[[120 115 130 115 119 125 119 134]
 [129 119 138 113 125 118 123 152]
 [124 124 123 139 124 132 140 144]
 [124 126 128 129 130 125 148 109]
 [139 125 128 109 122 123 118 134]
 [129 125 134 117 136 132 112 124]
 [121 133 126 120 134 121 122 125]
 [127 121 134 124 129 134 116 140]
 [121 121 131 152 141 132 112 133]
 [132 130 133 117 129 129 111 120]
 [137 129 124 135 141 125 121 118]
 [133 124 132 105 130 125 136 142]] ⇒ 132

[[124 144 139 127 113 133 128]
 [130 112 134 126 123 114 126]
 [116 139 124 141 111 146 141]
 [118 140 128 141 108 145 141]
 [119 137 126 140 106 146 139]] ⇒ 126

[[119 129 120 116 132 136 147 128 114 127]
 [114 124 114 121 134 118 140 112  98 118]
 [141 129 127 141 145 125 110 132 146 152]
 [147 140 117 130 146 125 145 137 118 124]
 [109 135 133 129 125 118 136 119 130 122]
 [127 146 139 119 115 138 122 136 122 127]] ⇒ 139

[[130 131 132 133 116 135 118 139 127 136 130 135]
 [136 130 138 135 134 136 119 128 112 128 129 123]
 [127 134 129 128 132 125 120 119 124 123 116 123]
 [134 130 135 127 128 126 128 122 127 125 129 127]
 [120 139 120 131 121 121 113 119 129 127 118 130]
 [144 132 127 124 137 145 133 126 130 125 142 121]
 [142 128 130 130 133 130 130 119 120 119 126 121]
 [151 122 143 132 142 132 136 121 106 115 134 112]
 [127 138 111 131 124 135 114 117 133 122 118 125]] ⇒ 111

[[127 146 134 145 113 126 112 145 109 119 111 119 134 123 124]
 [129 107 116 109 140 124 144 111 145 133 142 130 124 134 133]
 [137 137 117 140 112 112 119 142 117 116 114 110 146 137 135]
 [125 110 129 108 148 137 146 108 148 141 148 142 115 128 129]
 [131 129 124 125 122 120 121 126 123 116 119 119 128 131 132]
 [127 107 118 108 141 126 143 109 145 134 142 133 121 132 131]
 [129 109 115 112 136 122 140 113 141 130 138 127 126 134 133]
 [124 151 142 149 113 132 109 147 106 121 110 124 130 118 119]
 [121 136 139 132 123 133 115 129 117 123 119 129 119 117 120]
 [128 145 131 147 110 123 110 146 108 118 109 117 136 123 124]
 [132 111 111 116 133 119 141 118 140 130 137 124 132 137 135]] ⇒ 111
---
[[134 120 136 100 124]
 [122 116 126 123 128]
 [126 121 126 107 122]] 126, 136

[128 156 107 126 129 135 114] 126, 156

[143 101 110 111 150] 110, 150

[138 132 125 151 102] 125, 151

[153 137 131 128 129 138 119] 128, 153

[120 121 140 109 157] 140, 157
---
[101 131 121 149 108 117 126] => 101
[109 144 151 117 126 102 123] => 109
[125 147 123 133 131 105] => 125
[133 107  99 152 154] => 133
[119 105 120 118 152] => 119
[114 114 142 145 107 139 130] => 114
[107 119 104 133] => 107
---
[[115 129 140 117 135 140 135]
 [140 124 114 136 120 104 118]]: 115

[[146 106 137 141 133 138 113]
 [140 144 124 140 155 139 143]
 [116 102 141 110 115 135 122]]: 146

[104 105 109 130 121]: 104

[[130 141 137 102 141 149 130]
 [157 138 130 131 147 138 145]]: 130

[[127 101 125 119]
 [127 100 125 119]]: 127

[127 140 116 119 137 149 135]: 127

[128 128 127 128 153]: 128

[[131 120 119 122 103 108 119]
 [127 135 134 113 109 136 124]]: 131

[133 129 135 126 120 125 155]: 133

[[107 131 132 125]
 [127 122 127 130]]: 107
---
[150 123 147 126]	123

[[105 144 152 131]
 [147 129 144 145]
 [139 133 123 126]]	133

[123 115 122  99]	115

[143 100 114 144]	100

[101 155 158 151]	155

[131 134 141 106]	134

[137  99 135 119]	99

[[138 127 132 152]
 [137 127 131 150]]	127

[147 104 133 132]	104

[103 142 158 114]	142
---
Input: [153 114 110 128]
Output: 153, 128

Input:
[[118 125 118 127 136 133 122]
 [117 127 104 120 151 139 120]]
Output: 151, 139

Input: [109 158 127 113 121 123 106]
Output: 158, 127

Input: [152 132 112 132 143]
Output: 152, 143

Input: [135 109 151 125 122 134]
Output: 151, 135

Input:
[[124 153 124 115 156 125 127]
 [131 128 114 120 122 139 117]]
Output: 156, 153

Input: [117 145 100 116]
Output: 145, 117

Input:
[[135 128 155 138]
 [153 142 132 128]
 [131 149 128 128]]
Output: 155, 153
---
[[115 156 138 142 135]
 [113 145 145 118 119]
 [130 150 141 116 117]]
142

[135 102 154 106]
154

[[122 123 131 121 123 116]
 [140 127 122 129 131 150]
 [122 124 123 124 120 117]]
123

[[101 134 120 145]
 [131 153 121 143]
 [151 112 149 138]]
120

[[130 120 112 127 119 130 127]
 [138 106 125 124 112 137 128]]
130

[144 139 126 125 102]
125

[122 123 111 135 149]
135

[[136 125 115 132 103 144 121]
 [119 141 125 123 105 139 116]
 [136 131 120 123 103 143 122]]
144

[[135 121 157 120]
 [134 124 127 138]
 [121 125 112 131]]
157

[119 138 100 135 117 118 129]
118
---
114  124  146  132  155 => 114
137  115  108  117  120  145  151 => 137
112  150  142  109 => 112
121  136  124  152  132 => 121
100  121  116  130  137 => 100
153  118  132  155 => 153
147  104  141  100 => 147
141  123  152  131  127  127  125 => 141
104  103  113  139  123 => 104
141  151  131  124 => 141
